Each path is a new rotation, seen through one point. The rows after it are directions, each followed by how far the rotation turns it, in degrees each step (0 if it stays put).
Each turn is a multiple of 5 degrees from 10 to 175, or 0.
Each row of a path follows its step; steps can be skipped.
path 1
step 0: [  0   5 -10 -14 -15 -20 -25  13   0   0  -3  10   9  -3  48  -4 -21  -3
  12  26  -1  17  26  -9  13 -33  10   1  19 -10  15  19   9 -11 -21  14
 -12  -5 -17  15   8 -18  -4   2]
step 1: [-18  36  16   8  -3  27  11  35  -2   4  -1   8   1  -6  -5  11  34  21
  32  -3  17  19  -3   1  26  -3  29 -25  22  -9  -7 -12 -11  -5  -2   8
   8   4  10   5  -4  13  -9  -4]
step 2: [ -5  -4 -17  12  19   4 -12  -8 -13  -1  21  -3  -9  13 -27 -10  -4   6
  27  20  36  -7   9   0 -19  16  -3  -7  11  24  14  20  -7 -22   9 -16
 -16  -7   3 -39 -18   3 -11 -19]
step 3: [  6 -26 -12 -31  28   5 -15   7   0  17 -14   6  -3   1   8   5 -13 -19
 -18  15  23 -15  -6  28  -9 -18  20 -13  -1  22   9  -9  19 -22 -29  -7
  26  -5  -5  24   5  -2   3  -6]
step 4: [-25  21 -10 -18  -6  27  33 -14  16   8   7   4  -8 -18 -16   6 -12  21
 -43   4  -4  -9 -18  -9   7 -24   4 -31  11   3   0 -15  -3  15   6   6
   7  25  11 -15   0   8   3   1]
step 5: [ 14  -2   2  -3  10  -6 -18 -17  -7   1  13 -13 -18  22 -15  22 -28  -4
 -17  -5   5  14  15 -11  22  26  -8  11  20  12   1  16   9  30  27 -29
   9   3  -3 -13 -12  19  21  19]
step 6: [  3 -10  -7  22 -19   2  -2 -14   9  19 -17 -10   4  16  18   0  -4 -23
  -3   8  -1 -25 -26  10  14 -22  -7  40  35   6  -9  17  -7  11 -20   2
   1 -18   0  35  10   0   7 -10]
step 7: [  0  27 -29  18 -13   6   1   2  19  -3 -32 -23  10 -11  -6 -14  31  14
  -4   2  -8   9  -9   4  17  -8  -7  -1 -19 -13 -24   5 -14  -7   9 -15
  18  29  -1 -16  30  10  -4   9]
step 8: [  6 -19  14  11  11  -5 -17 -17 -14  -7   1  22  -4   6   2 -14   7  23
  15  33  10  16  -7  -7  17  16 -13   2 -32 -19  11  39  14  22 -12   3
 -15  11 -24 -18  -6   1  17   8]
step 9: [  2 -21  -8  11   4   3  25   7  11  -3 -16  23  -5 -14  22  18 -17 -21
  33 -20  23   1 -29  27  27   5  -2 -15  -9  -5  -2  -7   8  -9   2  15
 -12 -33  -2  11  12 -10  12   2]
step 10: [-10  34 -15  12  14  11  14  -2 -10  -5  -8  19 -10 -22   7 -23 -22  25
 -20 -12   9  12   9  -2   1   5 -16  15  -6  -4 -18  -6 -11 -40  11   5
   2  14  30 -11 -10 -27 -10 -11]
step 11: [  8  -9  -3 -27  12   9 -39   0  -6  -4   6   3  -1  15  -8   3  14  31
 -17 -22  -4  12   8 -10   1  37   4 -10  20  -4  15   8  26  -8 -25 -12
 -14  -8  -4   8   2 -32  19  -3]
[  6   7   3   5  -4  -4   2  10   5   7   6  -5  -4   4   9   3   0  -2
 -10   8   9  -5  -2  -5   0  -5  -5  -7  -8  -5  -4  -1  -3  -5   4  -4
   4  -3   3   6   2 -11  -2   0] -> 115
[ -5  -1   1  -9   8   3  -4  -3   6   6  -2  10  -1 -10  -2   1 -10  -3
 -13 -10   6  -6   2  -4  -1   5  -1   1  -6   4  -4  -2   2   5   8   9
  -4  -4   2   0  -2  -5   1   3] -> 60
[  0  -5   0  -4   2   2   9  -2  -4  -1  -4   4  -2  -3   2   8  -5  -1
  -5   7  -3  -2   4   3  -9   0  -3  -9  -4 -13   6   4   6   3   4   1
   3   3 -13  -3  13   5  -3  -5] -> 80
[  6   3   4  -3  11   2   6  -1   4   1   4  -3  -3  -2   2   7   6  -5
   3  -1   0   8  -1  -4   9 -10  -2  -4   1  -5  -1  -2   6   9  -1   0
 -12   3  -7  -3 -13   0  -6   7] -> 95
